Here is a table of points, one per row:
  46  31  29  41  38  61  32  50  55  14  28  34
  45  30  29  42  39  61  32  50  54  12  30  34
  32  50  47  37  39  26  44  31  25  66  45  43
  52  25  24  42  38  66  28  50  60   1  19  38
  36  32  43  40  43  28  41  38  36   0  57  35
  39  34  39  41  42  34  41  41  42  32  53  35
  55  26  25  42  38  62  27  50  60   1  18  38
  32  47  47  36  38  22  45  31  25  66   0  44
  29  60  46  34  36  26  47  27  18  73  35  48
  37  33  40  41  42  31  41  38  40  38  56  36
  34  38  45  40  41  19  51  32  34  49  64  39
  31  51  46  36  37  28  43  30  22  63  41  44
  39  36  40  43  41  34  39  40  40  38  53  35
  29  59  50  33  37  25  48  28  18   0  37  49
  28  54  49  34  39  15  49  26  21  67  45  44
  39  32  40  41  43   0  41  38  35  41  55  34
  31  51  50  35  37  30  47  29  20  67  38  47
  39  31  43  41  41  27  42  37  39  41  57  36
  35  36  43  40  43  21  44  33  33  51  62  37
  33  52  50  35  38  29  47  30  21  66  40  44
  33  39  44  41  44  20  48  34  33  56  55  37
  37  33  40  40  44  27  41  39  41  41  55  36
  39  34  43  40  41  26  40  39  43  39  58  35
  34  36  45  40  42  20  45  36  31  50  60  38
  49  26  25  43   0  63  28  52  63   2  19  38
  34  36  45  39  42  19  44  33  33  49  60  37
  51  26  25  41  38  64  28  51  63   1  18  37
  50  30  25  42   0  66  30  52  58   6  21  37
  37  35  42  42  41  28  40  38  37  43  57  36
  34  37  46  41  42  19  44  32  35  51  56  37
  33  38  48  38  43  19  43  36  32  51  57  37
  29  58  51  33  38  18  49  26  20  77  43  44
  34  34  46  42  42  21  45  34  34  48  60  37
  35  36  46  40  43  20  45  35  33  53  56  36
  29  62  51  35  38  18  50  26  21  72  45  45
  29  57  51  33  36  27  48  27  18  76  35  45
  45  32  28  41  39   0  32  51  57  11  28  34
  35  37  47  41  45  20  45  33  35  49  61  37
  37  32  40  39  41  34  40  37  42  34  49  34
  36  34  40  42  42  39  40  41  44  34  53  35
  51  26  25  43  38  63  28  47  59   2  18  38
  31  50  50  35  38  29  43  31  22  70  42  43
  48  27  24  41  37  70  27  51  66   2  19  37
  49  31  27  41  38  62  31  51  57   5  21  35
  32  51  49  36  37  32  46  29  20  74  36  46
  32  37  46  40  42  18  43  33  34  46  62  35
  54  31  26  42  37  60   0  52  56   6  19  38
  31  54  49  35  37  32  45  29  20   0  39  46
  52  25  25  42  38  60  28  51  59   2  19  38
  41  34  40  42  42  34  38  42  40  36  56  35
   0  37  41  42  43  32  40  39  43  36  55  34
  38   0  43  42  41  26  43  38  40  44  60  36
  52  30  27  41  38  65  29  53  61   6  21  37
  30  59  48  34  38  22  49  28  21  72  40  45
  54  26  25  44  38  66  28  49  61   1  19  39
  49  32  28  40  37  63  31  52  58   8  24  35
  49  31  28  41  39  59  33  51  56  10  29  34
  39  34  41  42   0  30  41  41  40  35  51  35
  28  58  50  34  38  17  44  27  23  68  43  45
  50  30  27  42  37  64  32  51  55   9  25  34
  51   0  24  44  37  65  28  49  58   2  19  38
  34  35  50  40  43  22  44  36  34  53  60  36
  38  33  42  43  42  28  41  39  42  38  55  36
  30  52  46  37  38  31  45  29  20  70  38  49
  46  33  28  41  39  61  33  51  55  12  29  34
  49  30  26  42  39  61  30  53  56   0  20  35
  54  26   0  43  38  67  27  51  59   1  19  38
  31  52  50  35  38  28  44  30  22  69  41  46
  30  52  48  35  37  33  43  30  20  71  39  48
  50  29  26  40  38  63  29  52  56   6  20  37
  53  31  26  40  38  63  30  54  54   5  21  37
  49  30  27  43  37  63  30  54  57   7   0  37
  29  54  50  34  38  16  48  27  21  67  44  45
  48  30  27  41  37  67  30  53  55   5  21  37
  31  47  47  35  37  26  44  30  22  68  38  45
  39  33  41  40  42  33  39  41  44  32  54  35
  28  55  49  35  38  16  51  26  21  72  46  44
  30  49  49  36  37  28  45  28  22  69  37  46
  29  55  51  33  36  23  48  28  19  75   0  49
  37  34  42  41  43  26  41  39  41  45  57  36
  29  62  50  33  37  25   0   0  18  73  35  48
   0  32  27  42  38  64  32  52  61   9  26  33
  30  53  48  35  38  28  43  30  23  70  42  44
  35  37  48  40  42  22  45  32  33  49  58  38
  38  34  41  41  43  32  43  42  44  33  52  34
  34  37  48  40  44  20  45  35  34  53  63  38
  31  52   0  36  38  25  46  31  25  67  45  44
  49  32  26  42  38  62  32  52  61   7  25  34
   0  58  52  33  37  27  48  26  18  82  37  47
  29  57  48  34  38  20  47  27  20  71  41  47
  38  33  42  41  42  34  41  40  42  37  58  35
  32  47  51  36  38  30  46  29  22  76   0  45
  39  32  42  41  42  28  41  38  39  44  55  36
  38  32  43  41   0  25  41   0  40  41   0  35
  29  61  52   0  37  28  46  28  18  79  37  47
  49  30  27  42  37  65  30  54  59   5  21   0
  34  38  45   0  43  19  43  34  35  47  58  38
  30  58  50  34  37  28  49  27  18  76  37  48
  32  53  50  35  37  32  43  29  19  69  39  48
  40  33  40  39  40  33  39  40  43  34  51  35
  30  59  52  34  37  25  45  27  18  77  35  49
  29  57  52  34  37  26  47  27  18  77  36   0
  31  51  50  35  37  31  46  29  21  71  37  46
  31  52  50  36  37  32  43  28  21  74  36   0
  37  36  46   0  42  21  46  33  35  51  60  39
  35  38  48  41   0  18  44  33  34  54  62  36
  47  31  27  41  38  68  30  53  57   8  23  35
  51  30  27  42  38  67  31  51  56   7   0  37
  54  26  24  43  37  64  28  50  56   0   0  38
  36  38  45  42  43  20  44  33  34  50  60  36
  50  26  24  44  37  65  27  49  65   1  20  38
  29  59  49  33  37  26  44  27  19  76  37  45
  28  57  49  34  38  18  49  27  22  74  44  45
  31  50  48  36  38  29  44  29  23  73  41  45
  29  59  47  34  38  20  50  26  22  73  43  48
  47  30  26  41  37  64  30  53  58   7  25  33
  33  41  48  39  42  19  46  30  31  51  57  37
  49  31  28  39  39  63  30  53  59  10  28  33
  49  31  26  42  37  66  30  53  54   8  23  36
  52  31  26  42  38  63  30  50  58   7  23  34
  46  31  28  39  38  64  32  50  54   8  30  34
  36  33  43  42  42  25  42  38  39  37  53  35
  37  34  43  42  42  28  44  37  42  38  55  35
  32  52  48  35  37  33  48  28  20  77  39  46
  47  30  25  43  37  66  31  56  60   7  20  37
  29  60  50  34  39  18   0  27  21  73  44  45
  30   0  50  34  36  26  47  27  18  74  37  46
  39  33  41  42  42  27  42  38  38  43  53  34
  29  58  51  34  36  21  49  27  19  74  39  46
  40  33  42  41  41  36  40   0  45  33   0  34
  52  26  25  43  37  66  28  49  58   2  19  39
  53  25  25  43  38  62  28  49  63   2  19  38
  38  34  42  41  42  33  41  40  43  35  54  35
  35  38  48  40  41  20  44  32  35  48  61  37
  49  31  26  42  38  68  31  51  57   8  23  35
  45  31  28  42  38  63   0  52  54   8  26  33
  35  38  46  41  43  20  44  33  34  53  57  36
  47  31  26  41  38  62  30  54  57   7  23  37
  29  60  50  33  36  27  47  27  18  73  35  49
  52  25  24  42  38  67  27  48  57   1  19  39
  34   0  46  41  40  19  44  32  32  49  52  38
  50  32  27  41  39  62  30   0  57   9  26  33
  38  36  42  40  42  25  43  37  38  38  54  36
  49  32  27  42  38  67  33  49  55   8  26  33
  48  31  27  41  38  60  31   0  54   7  24  36
  31  55  47  35  37  30  45  27  21  74  37  48
  28  59  51  34  39  13  48  25  22  66  49  42
  52  26  25  43  38  67  28  51  56   2  19  37
  34  36  43  41  42  24  44  34   0  45  60  37
  54  27  25  42  37  65  28  49  57   0  20  38
  32  48  47  36  38  28  42  30  23  68  44  43
  36  34  44  40  42  29  41  39  41  38  56  35
  34  37  44  39  43  21  48  36  35  49  60  36
  30  54  51  33  37  26  47  27  18  79  35  49
  49  32  25  44  38  63  29  53  59   6  20  38
  47  31  27  39  38  61  30   0  60   6  22  36
  49  30  26  41  38  65  30  52  60   7  20  36
  28  57  50  34  37  26  50  27  18  75  36  49
  30  56  48  34  37  29  44  27  18  77  34  48
  29  56  48  34  37  28  45  27  18  78  36  46
  30  59  50  34  36  27  47  27  18  71  35   0
  53  26  25  43  37  68  28  49  61   2  19  37
  34  39  46  41  42  21  45  34  33  51  59  38
  30  60   0   0  37  26  47  26  18  82  37  48
  50   0  26  42  38  63  31  50  56   7  23  36
  34  39  44  40  43  18  45  32  34  51  54  37
  55  26  24  42  37  65   0  52  59   1  19  37
  53  26  25  43  37  63  27  50  60   2  19  38
  33  37  44  40  43  19  45  33  31  52  58  37
  49  31  28  41  38  65  30  52  54   9  25  34
  49  30  26  42   0  66  30  54  57   7  20  37
  38  33  42  41  42  27  42  38  40  40  56  35
  29  58  49  34  37  25  46  26  18  77  36  46
  38  34  41  43  42  33  41  41  43  36  52  35
  31  50  48  36  39  26  46  30  25  63  46  44
  38  34  44  40  40  28  42  37  40  43  55  36
  35  35  46  40  41  21  46  36  33  53  61  37
  29  60  50  33  37  29  47  27  18  78  34  48
  31   0  49  37  39  29  45  30  22  66  41  43
  30  61  49   0  36  26  46  26  18  73  34  47
  49  31  29  41  39  56  32  52  57  12  27  35
  30  59  50  34  37  23  47  27  20  72  39  47
  29  58  50  34  37  28  46  28  18  77  35  49
  30  51  47  36  38  29  45  29  23  72  43  47
  36  34  42  40  42  28  41  39  42  36  60  34
  50  32  27  40  38  66  30  52  58   8  25  34
  45  31  28  41  38  65  31  56  58   7  25  34
  34  39  44  42  44  20  45  33  32  47  58  36
  35  34  46  40  43  21  42  33  33  47  64  38
  33  40  50  39  41  21  45  33  34  52  62  38
  34  37  47  39  41  21  47   0  33  50  57  38
  32  50  51  35  38  30  42  31  22  71  43  45
  38  34  42  41  43  26  39  39  38  46  60  36
  53  26  24  43  38  62  27  51  59   2  19  37
  54  25  24  45  38  71  28  47  59   2  19  38
  35  34  44  42  44  28  41  38  40  40  54  35
  34  39  42  39  44  19  46  33  33  48  61  37
  49  32  30  40  39  60  31  53  54  13  28  34
  49  32  26  40  38  62  29  52  58   6  20  37
   0  25  24  44  37   0  28  48  63   1  19  36
  37  34  40   0  42  26  44  37  40  38  55  36
  33  37  46  41   0  21  43  34  33  49  58  37
  31  51  51  35  37  32  45  29  21  71  39  47
  37  34  40  42  42  28  43  37  38  43  57  36
  50  31  28  40  37  65  30  54  57   6  24  35
  29  57   0  33  36  25  43  27  18  76  34  50
  31  50  49  36  38  28  46  28  23  70  38  45
  48  31  27  40  38  67  31  52  55   7  23  36
  32  46   0  37  39  26  45  31  24  62  45  42
  31  50  50  38  38  28  48  29  23  69  43  46
  32  53  48  36  37  32  46  29  20  77  36  47
  38  31  41  40  42  27  42  35  39  43  58  36
  32  50  47  36  38  31  44  28  21  68  39  46
   0  31  26  41  37  69  30  55  56   5  21  37
  53  31  26  41  38  66   0  54  62   6  21  38
  37  33  40  40  42  33  42  39  43  36  53  35
  52  31  25  42  37  61  30  52  58   5  20  38
  32  49  51  36  39  28  44  30  25  64  44  43
  33  36  45  40  42  20  45  32  34  52  56  37
  50  26  25  44  38  66  27  50  57   2  19  38
  49  30   0  42  37  66  30  52  56   5  22  36
  39  32  40  42  43  39  41  41  43  30  52  35
  36  33  39  41  43  31  40  41  48  33  45  34
  56  25  25  43  38  66  28  49  59   2  19  39
  28  59  49  33  37  23  46  28  18  68  40  46
  48  30  27  41  38  61  31  53  56  12  27  33
  29  60  49  34  36  26  48  27  19  78  40  47
  32  51  51  36  37  32  47  28  20  67  36  46
  37  37  45  40   0  22  46  34  31  47  58  38
  37  34  43  42  43  27  42  38  41  41   0  36
  28  58  49  33  37  21  50  27  20  70  42  45
  51  30  27  41  38  66  29  54  57   6  23  36
  29  56  50  34  37  24  47  28  19  74  39  46
  39  33  44  43  43  27  41  41   0  41  59  35
  38  34  41  43  42  36  39  40  46  33  52  34
  50  31  26  41  38  62  30  50  60   6  20  38
  34  39  46  40  40   0  44  35  32  49  59   0
  37  34  41  43  41  28  42  38  39  40  58  35
  38  33  39  41  43  32  41  40  40  36   0  35
  34  37  48  40  44  21  46  35  32  53  60  37
  34  37  46  40  41  20  43  34  34  53  62  37
  29  58  52  34  37  27  46  26  18  74  34  48
  48  32  27  41  38  67  29  55  60   6  19  36
There is one direction along which these points spread out most. How far along it is each point below, from 0 to 99? The average is 50, and the first point in the table lies past the average.
  49  32  26  40  37  65  30  52  60   7  24   0 72
  34  40  45  40  42  20  47  33  35  55  57  36 39
  52  26  24  44  38  67  27  49  64   2  18  38 75
  55  25  25  41  38  64  28  49  59   1  18  39 74
  51  30  26  42  38  61  29  51  58   6  21  37 71
  50  31  26  42  38  66  30  49  60   6  21  36 72
  39  33  38  41  42  30  42  38  39  34  57  35 49
  28  57  48  34  40  14  49  27  22  71  47  44 30
  55  25  24  44  37  67  27  50  58   2  20  37 74
  29  58  49  33  38  21  48  27  20  70  39  46 32
  35  37  44  41  43  20  43  35  35  47  60  37 42
  34  39  46  40  43  18  44  33  32  53  58  39 39
  28  57  50  34  37  22  45  27  20  67  40  46 33
  52  26  24  43  37  68  27  48  57   3  17  38 74
  47  30  27  43  37  63  30  51  55   7  21  35 70
  36  39  49  40  44  19  46  34  35  49  64  38 40
  38  33  40  41  41  33  40  40  39  39  52  35 49
  50  31  25  42  37  61  31  52  57   5  24  36 71
  44  30  27  42  38  63  31  52  58   8   0  35 72
  37  36  46  41  44  22  44  34  33  44  57  37 43
  49  31  26  40  37   0  30  53  59   4  20  37 62
  49  31  27   0  38  65  29  53  57   9  23  36 69
  39  34  42  40  45  28  40  38  40  42  57  35 47
  32  50  49  36  38  31  46  28  21  77  38  47 33
  39  33  41  41  42  32  42  42  39  31  49  34 51
  38  34  41  40  43  27  43  36  41  44  58  36 46
  29  59   0  34  37  25  46  27  18  78  36  48 35
  31   0  49  35  37  30  43  28  20  75  37  46 38
  32  48  47  36  38  28  43  30  22  66  42  43 36
  48  32  26  41  38  62  31  55  58   7  22  35 71
  48  30  24  41  37  65  30  54  60   7  21  37 72
  53  25  25  42  38  65  27  50  57   2  19  38 74
  32  53  49  34  37  30  44  28  21  66  37  45 36
  53  27  25  42  37   0  28  52  57   2  19  38 63
  29  61  49  34  37  27  48  27  18  75  40  49 31
  31  53  45  36  38  32  48  28  20  71  37  46 35
  57  27  24  44  37  70  28  49  60   2  19  37 75
  35  37  44  40  42  17  45  34  35  49  60  37 41
  48  31  27  41  38  66  30  49  55  10  26  33 70
  35  37  48  40  43  17  45  34  33  49  62  36 40
  32  47  48  36  38   0  42  30  23  70  45  42 31
   0  48  48  37  40  28  43  32  22  61  47  45 35
  30  61  48  34  37  22  47  27  19  77  39  47 30
  31  53  48  36  37  28  42  29  22  65  42  46 36
  29  57  50  33  37  25  49  27   0  72  37  49 30
  28  60  53  34  39  15  48  27  22  68  45  45 31
  29  61  50  33  37  28  47  28  18  75  36   0 33
  31  51  49  35  38  29  42  29  22  74  39  48 34
  34  40  47  41  42  19  48  33  32  50  62  37 39
  32  45  47  36  39  27  46  31  24  63  47  43 37
  34  36  45  41  41  21  47  33  33  46  58  36 42
  47  32  27  40  38  67  31  51  55   7  26  34 70
  51   0  24  41  38  67  27  51  62   1  18  38 77
  49  30  28  42  39  63  31  50  57  11  27  33 69
  57  26  25  41  38  61  27  50  55   2  19  39 73
  47  30  28  41  39  62  32  55  56  10  26  34 69
  30  48  48  38   0  28  43  30  25  69  43  44 36
  45  31  28  41  39  65  32  52  55  11  27  33 69
  29  56  48  34   0  26  47  28  19  78  36  51 32
  47  31  26  42  38   0  30  53  62   6  20  37 62
  36  33  42  43  42  29  42  37  36  40  56  36 47
  51  31  28  41  38  66  30  53  54   5  21  37 71
  30  51  47  34  38  31  49  29  20  75  35  45 34
  46  32  26  39  38   0  31  55  56   8  25  34 60
  37  32  43   0  42  26  44  37  39  44  64  36 43
  34  37  49  41  42  19  46  33  36  49  62  36 40
  39  33  41  43  42  30  41  38  41  37  53  34 49
  35  36  50  40  43  20  43  35  34  48  62  37 41
  37  35  48  42  42  21  42  36  31  52  62  36 40
  35  36  46   0  44  21  46  33  32  51  60  37 39
  34  38  47  41  43  19  45  35  31  54  59  37 39
  49  30  27  41  38  66  31  52  54   6  23  38 71
   0  39  45  41  43  20  46  35  32  51  57  37 38
  32  51  48  37  38  28  44  30  24  68  42  43 36
  50  30  26  40  38  64  29  52  55   6  21  38 71
  40  33  39  41  43  35  41  40  42  31  50  35 52
  45  32  27  41  39  63  31  52  61  12  29  34 69
  55  25  24  41  38  67   0  50  58   1  19  38 76
  29  57  52  33  37  24  51  27  20  68  41  48 33
  30  59  50  33  36  25  44   0  18  73  36  49 30
  29  60  51  34  38  17  51  26  22  75  45  44 29
  32  51  53  37  38  30   0  31  21  71  40  46 38
  37  33  42  41  43  25  42  39  41  41  55  36 47
  31  47  49  37  40  26  48  31  23  61  46  45 37
  49  30  27  41  39  66  32  53  56  10  27  33 70
  47  31  27  40  38  67  31  53  59   8  26  35 71
  32  52  47  34  37  32  43  28  21  69  36  49 36
   0  30  27  41  38  64  31   0  58   5  21  38 64
  35  38  47  41  43  19  46  34  30  49  60  36 40
  54  26  24  43  37  66  28  50  59   2  19  38 74
  33  40  45  38  41  19  46  33  31  51  62  38 39
  34  37  48  40  41  18  42  34  35   0  56  36 53
  29  60  51  33  37  22  47  27  20  71  43  48 31
  31  52  47  36  37  29  43  28  21  74  37  47 34
  32  37  45  40  42  19  44  34  32  49  59  37 40
  39  33  43  40  43  25  44  39  38  41  54  36 46
  38  33  40  43  41  27  40  36  40  39  56  35 47
  48  30  27  41  37  63  29  59   0   5  21  36 64
  52  26  25  42  38  63  28  51  59   2  19  38 73
  54  25  25  43  38  66  27  52  58   1  19  37 74
  37  33  40  42  44  32  40  40  42  40  53  34 49
  49  31  27  41  38  63  31  55  57   7  23  36 71
  31  53  50  35  37  29  44  28  20  73  38  47 34
  29  57  48  34  37  25  45  26  17  79  35  46 31
  33  38  46  42  43  19  45  34  34  52  63  37 40
  48  32  27  41  38  62  32  52  53  11  28  33 68
  47  32  27  42  38  66  29  53  55   8  24  35 70
  33  37  47  41  41  24  45  33  34  50  58  36 41
  34  38  45  41  43  19  43  35  33  51  65  36 40
  52  26  25  43  37  67  27  51  60   2  19  38 74
  53  26  25  42  37  66  28  49  58   1  20  37 74
  35  39  44  41  43  18  44  34  34  53  58  37 40
  37  31  39  44  42  24  43  40  39  42  57  34 46
  47  31  27  39  39   0  30  51  57  10  29  34 59
  40  33  40  41  41  34  41  41  42  35  51  34 51
  36  39  48  39  42  20  43  32  33  50  60  36 40
  48  30   0  40  38  63  30  54  57   7  25   0 74
  32  51  46  36  38  28  45  31  23  67  43  46 36
  39  33  40  41  41  33  40  39  45  34  52  35 51
  34  38  47  40  43  19  45  34  32  52  58  38 40
  52  30  26  41  37  66  29  54  60   6  20  36 73
  38  33  41  43  42  29  42  39  37  39  56  36 47
  30  57  49  33  37  26  46  28  18  74  39  47 32
  30  57  50  34  37  27  45  27  18  71  36  49 33
  49   0  26  41  38  62  32  49  58   6  20  37 73
  29  58  51   0  37  21  47  29  20  74  40  47 30
   0  60  51  34  37  25  44  28  19  73  37  48 30
  53  25  24  43  37  65  28  50  59   2  18  36 74
  53  25  24  44  38  65  27  51  61   2  19  38 74
  53  26  25  43  37  69  28  54  63   3  18  37 75
  51  31  26  40  38  67  30  56  54   6  20  37 72
  41  33  39  41  42  33  38  41  46  34  52  35 52
  29  58  53  33  37  25  44  26  19  72  38  47 32
  32  52  51  34  37  29  45  29  22  66  40  45 36
  30  54  49  35  38  32  43  28  21  73  39  46 34
  34  38  44  40  44  19  45  34  32  48  53  36 41
  37  34  41  42  41  28  42  41  39  40  56  35 47
  47  33  26  39  37  60  31  54  56   7  24  36 70
  30  59  47  33  37  25  49   0  17  75  35  48 29
  39  33  40  40  43  31  38  43  46  36  52  33 51
  32  47  48  36  39  27  46  29  25  65  42  43 36
  48  31  27  41  38  63  31  53  53   7  23  35 70
  29  57  49  34  39  16  50  26  22  73  46  45 30
  30  50  49  36  38  26  43  30  22  71  44  45 34
  49  30  27  41  39  61  30  54  60   6  21  38 71
  47  30  26  41  36  62  30  54  61   7  21  38 71
  38  33  42  42  42  31  42  39  43  36  59  35 49
  49  32  27  41  38  61  31  50  56   9  23  35 69
   0  33  26  42  38  71  29  52  54   6  21  37 68
  30  59  49  33  37  24  46  27  19  77  38  47 31
  39  35  41  41  42  31  39  37  45  35  49  35 50
  51  32  27  41  37  63  31  55  59   5  21  37 72
  49  30  29  42  39  66  32  51  55  12  29  34 69
  36  33  42  42  42  26  40  38  39  43  56  36 46
  53  27  24  43  37  66  28  50  62   2  18  36 74
  49  31  27  41  38  60  31  49  59   7  24  34 70
  50  31  28  41   0  64  31  52  56   0  27  33 72
  38  34  43  43  42  27  41  37  38  43  55  36 46
  49  31  26  41  37  68  30  54  59   6  21  36 72
  29  56  50  34  37  26  45  28  18  76  37  49 32
  38  35  42  41  43  27  43  39  41  41  56   0 48
  32  54  52  36  37  31  46  30  22  72  40  46 34
  50  30  27  42  38  66  32  52  56   6  21  36 71
  32  54  52  36  37  30  46  28  20  76  35  47 33
  32  53  49  36   0  27  44  30  24  61  43  43 37
  55  27  24  44  37  65  28  50  58   2  17  36 74
  31  50  49  35  37  33   0  30  21  65  39  46 40
  34  38  48  41  41  19  46  33  34  50  60  36 40
  52  32  26  42  38  68  29  52  56   5  22  37 72
  39  33  40  42  43  29  42  39  37  39  54  35 48
